In the data rows, 500 means zero.
Some points, one per row:
Array([617., 479., 488., 537., 468., 633., 505., 575., 503., 612., 367., 414.])
Array([538., 686., 696., 394., 502., 806., 399., 519., 615., 417., 548., 521.])
Array([482., 582., 419., 453., 323., 339., 559., 475., 392., 511., 378., 446.])
Array([540., 488., 589., 541., 409., 701., 443., 518., 404., 435., 637., 447.])
Array([356., 517., 374., 392., 475., 385., 425., 431., 394., 366., 559., 508.])
Array([431., 459., 430., 472., 664., 543., 417., 445., 376., 505., 427., 716.])
Array([399., 436., 535., 502., 423., 362., 672., 490., 607., 384., 369., 446.])
Array([314., 405., 658., 598., 437., 537., 466., 685., 545., 379., 389., 353.])
Array([800., 564., 389., 578., 325., 315., 511., 650., 657., 409., 478., 647.])
Array([494., 422., 532., 514., 411., 531., 475., 463., 427., 427., 363., 389.])
Array([558., 419., 531., 429., 590., 380., 576., 459., 564., 599., 478., 406.])
Array([470., 411., 419., 463., 485., 575., 538., 418., 408., 344., 432., 389.])
Array([341., 602., 419., 500., 647., 464., 470., 393., 357., 449., 499., 487.])
Array([506., 562., 411., 423., 439., 463., 526., 415., 360., 552., 391., 347.])
Array([361., 597., 413., 522., 466., 678., 481., 633., 553., 778., 430., 583.])
Array([297., 479., 442., 885., 905., 439., 661., 633., 573., 816., 462., 477.])
Array([360., 549., 480., 729., 849., 801., 421., 632., 632., 924., 401., 600.])
Array([606., 700., 459., 603., 536., 499., 530., 580., 474., 434., 609., 732.])
Array([828., 490., 486., 417., 451., 562., 487., 491., 582., 561., 645., 466.])
Array([647., 463., 501., 513., 658., 679., 516., 438., 425., 658., 640., 396.])
Array([284., 424., 479., 408., 656., 496., 426., 696., 598., 649., 442., 827.])
Array([363., 366., 417., 394., 613., 438., 391., 437., 360., 328., 464., 498.])
Array([326., 540., 567., 652., 414., 342., 653., 550., 414., 630., 805., 605.])
Array([583., 345., 418., 608., 493., 635., 556., 490., 394., 627., 669., 587.])
Array([395., 392., 599., 491., 386., 617., 464., 460., 443., 416., 482., 430.])
Array([362., 393., 387., 422., 497., 367., 566., 403., 369., 473., 427., 511.])
Array([659., 610., 640., 469., 473., 752., 462., 454., 535., 400., 489., 447.])
Array([308., 444., 391., 419., 460., 440., 534., 415., 416., 324., 427., 391.])
Array([305., 367., 682., 627., 429., 570., 464., 718., 557., 372., 354., 351.])
Array([475., 534., 552., 517., 430., 536., 451., 421., 384., 359., 384., 394.])
Array([632., 382., 591., 493., 626., 481., 558., 517., 777., 644., 608., 427.])
Array([279., 354., 386., 437., 352., 381., 499., 448., 340., 648., 417., 498.])
Array([380., 471., 499., 523., 401., 464., 587., 508., 456., 496., 440., 481.])
Array([463., 509., 423., 536., 778., 512., 415., 443., 392., 546., 620., 999.])
Array([659., 466., 675., 594., 693., 579., 493., 805., 750., 442., 524., 416.])
Array([487., 469., 406., 381., 634., 482., 542., 525., 418., 510., 419., 361.])
Array([582., 428., 420., 392., 366., 414., 479., 500., 487., 636., 502., 373.])
Array([464., 638., 513., 403., 377., 481., 488., 467., 461., 582., 451., 470.])
Array([736., 475., 459., 548., 347., 574., 463., 510., 442., 472., 467., 459.])
Array([355., 429., 543., 456., 578., 664., 651., 427., 374., 500., 400., 343.])
Array([851., 785., 581., 384., 405., 807., 596., 449., 379., 870., 659., 412.])
Array([292., 373., 674., 639., 450., 543., 498., 676., 512., 406., 422., 384.])
Array([607., 523., 367., 536., 447., 584., 416., 532., 389., 580., 397., 389.])
Array([749., 526., 452., 510., 668., 711., 491., 412., 388., 582., 672., 502.])
Array([438., 496., 440., 449., 434., 543., 401., 507., 528., 384., 445., 444.])
Array([475., 512., 526., 514., 410., 501., 443., 441., 397., 360., 392., 384.])
Then 40 other points, each followed by its number:
Array([542., 457., 473., 413., 624., 612., 458., 393., 352., 628., 394., 524.]) 0
Array([427., 367., 371., 403., 332., 330., 427., 551., 513., 630., 377., 396.]) 1
Array([465., 748., 521., 523., 345., 647., 462., 392., 494., 379., 356., 351.]) 2
Array([373., 464., 425., 490., 530., 388., 602., 415., 345., 726., 537., 369.]) 3
Array([646., 504., 658., 563., 644., 546., 525., 748., 703., 480., 539., 445.]) 4
Array([480., 647., 609., 405., 545., 698., 490., 485., 426., 357., 522., 406.]) 5
Array([395., 581., 352., 405., 397., 488., 703., 445., 405., 609., 471., 413.]) 6
Array([534., 459., 486., 525., 366., 352., 483., 556., 594., 356., 381., 559.]) 7
Array([775., 600., 540., 600., 520., 468., 599., 678., 873., 602., 498., 658.]) 8
Array([458., 420., 455., 385., 376., 473., 408., 491., 530., 512., 489., 400.]) 9
Array([453., 441., 563., 648., 487., 376., 557., 598., 652., 454., 446., 433.]) 10
Array([634., 416., 451., 448., 419., 404., 502., 496., 543., 595., 606., 452.]) 11
Array([472., 534., 422., 426., 424., 443., 509., 429., 372., 521., 398., 361.]) 12
Array([370., 521., 398., 452., 394., 394., 467., 529., 494., 446., 422., 455.]) 13
Array([540., 345., 609., 455., 631., 396., 476., 419., 591., 461., 508., 388.]) 14
Array([259., 385., 413., 580., 455., 602., 478., 425., 319., 617., 447., 507.]) 15
Array([383., 417., 406., 415., 380., 502., 466., 504., 437., 330., 372., 434.]) 16
Array([267., 419., 576., 503., 407., 624., 769., 523., 542., 669., 507., 459.]) 17
Array([649., 722., 477., 409., 707., 743., 420., 432., 332., 330., 684., 602.]) 18
Array([345., 361., 605., 467., 478., 584., 578., 411., 347., 366., 678., 659.]) 19
Array([355., 391., 533., 552., 447., 500., 424., 559., 616., 390., 431., 424.]) 20
Array([668., 404., 452., 429., 445., 447., 464., 472., 554., 559., 523., 451.]) 21
Array([414., 525., 458., 422., 498., 421., 455., 455., 358., 512., 469., 487.]) 22
Array([442., 463., 469., 416., 579., 579., 514., 418., 375., 537., 495., 504.]) 23
Array([566., 412., 497., 389., 455., 469., 544., 602., 674., 662., 514., 398.]) 24
Array([779., 585., 400., 700., 489., 797., 393., 681., 462., 779., 751., 678.]) 25
Array([343., 531., 404., 437., 387., 384., 475., 541., 510., 464., 440., 458.]) 26
Array([499., 468., 470., 409., 577., 393., 390., 442., 557., 554., 525., 353.]) 27
Array([446., 501., 355., 454., 447., 514., 369., 588., 558., 308., 361., 494.]) 28
Array([499., 460., 574., 568., 712., 638., 621., 461., 603., 786., 497., 333.]) 29
Array([331., 390., 481., 692., 653., 437., 481., 593., 444., 626., 569., 452.]) 30
Array([999., 630., 508., 462., 290., 706., 453., 475., 762., 541., 999., 999.]) 31
Array([551., 577., 509., 448., 496., 387., 512., 470., 438., 635., 483., 407.]) 32
Array([432., 632., 434., 616., 577., 411., 483., 536., 517., 359., 492., 513.]) 33
Array([311., 514., 428., 455., 593., 581., 399., 390., 480., 428., 440., 479.]) 34
Array([331., 457., 435., 817., 839., 426., 631., 621., 558., 737., 466., 484.]) 35
Array([862., 639., 556., 643., 501., 471., 628., 740., 989., 604., 484., 672.]) 36
Array([543., 651., 383., 463., 292., 322., 607., 441., 368., 550., 390., 503.]) 37
Array([538., 468., 635., 493., 490., 402., 433., 569., 573., 423., 671., 651.]) 38
Array([249., 400., 359., 381., 375., 430., 577., 427., 353., 437., 424., 432.]) 39
Which of these numbered points is nearest to each point below, looking only along the 2 directions in which the first points spread most? Its number follows each.
Array([370., 389., 347., 732., 596., 329., 561., 634., 435., 457., 431., 451.]) > 15
Array([357., 522., 435., 550., 300., 486., 492., 576., 418., 345., 358., 403.]) > 16
Array([441., 766., 458., 545., 550., 490., 485., 470., 385., 391., 413., 488.]) > 14
Array([845., 681., 591., 588., 344., 616., 467., 509., 429., 409., 646., 591.]) > 18
Array([449., 571., 541., 555., 534., 444., 649., 576., 598., 366., 465., 450.]) > 19
Array([407., 464., 586., 474., 466., 511., 622., 425., 475., 639., 402., 359.]) > 14
Array([350., 353., 654., 541., 528., 392., 594., 575., 604., 316., 452., 362.]) > 26
Array([530., 425., 405., 412., 642., 589., 462., 392., 352., 693., 381., 552.]) > 0
Array([359., 401., 593., 494., 461., 579., 545., 456., 378., 370., 621., 605.]) > 19
Array([696., 444., 445., 477., 611., 668., 471., 442., 423., 588., 601., 345.]) > 18
Array([354., 454., 616., 458., 363., 540., 457., 442., 376., 479., 445., 451.]) > 7
Array([360., 498., 505., 377., 607., 580., 447., 574., 610., 457., 387., 449.]) > 3
Array([462., 658., 560., 416., 455., 674., 403., 535., 565., 387., 562., 509.]) > 11
Array([386., 746., 570., 462., 580., 483., 552., 484., 592., 421., 468., 477.]) > 23
Array([534., 419., 449., 385., 501., 437., 516., 464., 509., 572., 521., 438.]) > 27
Array([453., 719., 484., 520., 537., 495., 478., 464., 382., 395., 417., 468.]) > 6
Array([530., 457., 595., 426., 459., 444., 440., 465., 497., 390., 436., 397.]) > 37
Array([499., 431., 501., 627., 493., 384., 531., 612., 677., 493., 415., 447.]) > 3
Array([380., 515., 725., 624., 414., 646., 537., 631., 690., 430., 535., 477.]) > 38
Array([513., 434., 390., 565., 494., 485., 506., 521., 581., 320., 420., 397.]) > 7
Array([481., 452., 638., 425., 377., 556., 417., 484., 450., 478., 369., 369.]) > 37
Array([355., 547., 711., 563., 469., 520., 518., 525., 431., 447., 573., 541.]) > 3
Array([386., 513., 421., 433., 397., 513., 400., 521., 556., 319., 434., 434.]) > 7
Array([715., 555., 683., 495., 678., 501., 485., 411., 625., 309., 898., 872.]) > 8
Array([471., 649., 518., 446., 409., 448., 571., 518., 451., 508., 491., 495.]) > 27
Array([382., 431., 513., 528., 587., 621., 673., 481., 437., 543., 407., 347.]) > 3
Array([387., 361., 618., 464., 527., 460., 430., 398., 501., 439., 584., 569.]) > 19
Array([274., 385., 722., 542., 429., 723., 405., 592., 560., 333., 365., 477.]) > 20
Array([563., 390., 629., 640., 447., 421., 509., 590., 767., 313., 502., 472.]) > 14
Array([804., 442., 468., 402., 457., 524., 454., 491., 590., 600., 618., 429.]) > 18
Array([845., 467., 359., 396., 541., 625., 526., 520., 525., 327., 744., 558.]) > 18
Array([304., 506., 566., 553., 479., 618., 417., 644., 487., 446., 453., 491.]) > 10
Array([398., 418., 614., 459., 564., 324., 462., 496., 402., 383., 365., 451.]) > 26
Array([545., 726., 387., 418., 384., 445., 544., 394., 316., 608., 382., 374.]) > 2
Array([348., 479., 346., 391., 481., 404., 421., 415., 382., 357., 536., 491.]) > 13
Array([333., 396., 441., 457., 441., 497., 415., 414., 380., 404., 486., 413.]) > 13
Array([408., 550., 372., 397., 402., 383., 529., 399., 367., 326., 385., 456.]) > 16
Array([423., 602., 439., 409., 420., 544., 456., 448., 444., 361., 534., 456.]) > 37
Array([410., 437., 429., 544., 515., 426., 472., 465., 500., 358., 411., 424.]) > 26
Array([503., 954., 756., 626., 503., 663., 734., 663., 524., 347., 736., 804.]) > 8
Array([550., 501., 626., 407., 394., 581., 445., 451., 391., 546., 390., 374.]) > 2
Array([603., 374., 569., 480., 591., 385., 490., 456., 604., 447., 510., 467.]) > 27
Array([699., 391., 416., 407., 422., 408., 478., 486., 582., 596., 557., 414.]) > 21
Array([377., 558., 455., 481., 329., 639., 858., 410., 322., 684., 419., 414.]) > 27
Array([436., 554., 416., 586., 447., 397., 476., 574., 431., 379., 396., 396.]) > 1
Array([380., 425., 384., 424., 658., 371., 485., 455., 404., 661., 532., 712.]) > 30
Array([392., 634., 432., 562., 515., 493., 459., 488., 447., 345., 435., 448.]) > 22
Array([764., 562., 491., 600., 419., 535., 528., 595., 615., 474., 565., 492.]) > 18
Array([436., 497., 434., 391., 426., 354., 411., 477., 539., 465., 476., 395.]) > 7
Array([310., 369., 683., 654., 474., 597., 482., 715., 591., 429., 360., 386.]) > 15
Array([999., 637., 539., 474., 268., 747., 452., 479., 828., 579., 999., 999.]) > 31
Array([284., 477., 583., 465., 472., 627., 418., 613., 639., 304., 350., 479.]) > 20
Array([519., 476., 378., 407., 393., 539., 412., 429., 358., 446., 556., 489.]) > 37
Array([595., 487., 501., 534., 368., 361., 504., 553., 633., 368., 403., 542.]) > 9
Array([371., 458., 584., 503., 483., 562., 443., 485., 368., 363., 477., 406.]) > 28
Array([448., 538., 389., 458., 518., 422., 519., 492., 443., 469., 413., 442.]) > 22
Array([573., 373., 425., 598., 531., 636., 526., 496., 383., 628., 638., 562.]) > 4
Array([367., 528., 370., 399., 307., 508., 472., 422., 305., 622., 431., 383.]) > 12
Array([685., 387., 442., 567., 442., 597., 400., 599., 597., 560., 389., 381.]) > 11
Array([298., 435., 487., 508., 493., 470., 538., 447., 479., 503., 388., 514.]) > 15
Array([431., 519., 418., 518., 708., 436., 398., 460., 366., 534., 489., 830.]) > 30
Array([489., 566., 758., 614., 714., 498., 511., 628., 752., 568., 668., 615.]) > 29
Array([388., 419., 591., 410., 460., 433., 434., 399., 346., 378., 345., 392.]) > 16
Array([759., 544., 479., 721., 483., 572., 494., 581., 553., 772., 698., 519.]) > 36
Array([999., 621., 727., 418., 871., 324., 431., 646., 999., 764., 836., 503.]) > 25
Array([722., 580., 412., 756., 473., 629., 489., 553., 441., 832., 693., 519.]) > 36
Array([532., 493., 390., 385., 515., 481., 545., 432., 402., 672., 439., 362.]) > 32
Array([999., 648., 565., 643., 398., 489., 419., 681., 975., 511., 918., 999.]) > 25
Array([271., 359., 415., 396., 418., 326., 425., 415., 422., 462., 369., 428.]) > 39
Array([395., 521., 364., 429., 512., 344., 479., 479., 384., 529., 494., 541.]) > 34
Array([962., 959., 408., 491., 835., 391., 839., 441., 396., 573., 845., 999.]) > 25
Array([775., 448., 474., 432., 451., 548., 462., 507., 577., 605., 571., 430.]) > 18
Array([459., 436., 437., 450., 516., 473., 416., 396., 363., 408., 432., 367.]) > 7
Array([371., 469., 559., 640., 985., 354., 450., 406., 504., 890., 421., 808.]) > 35
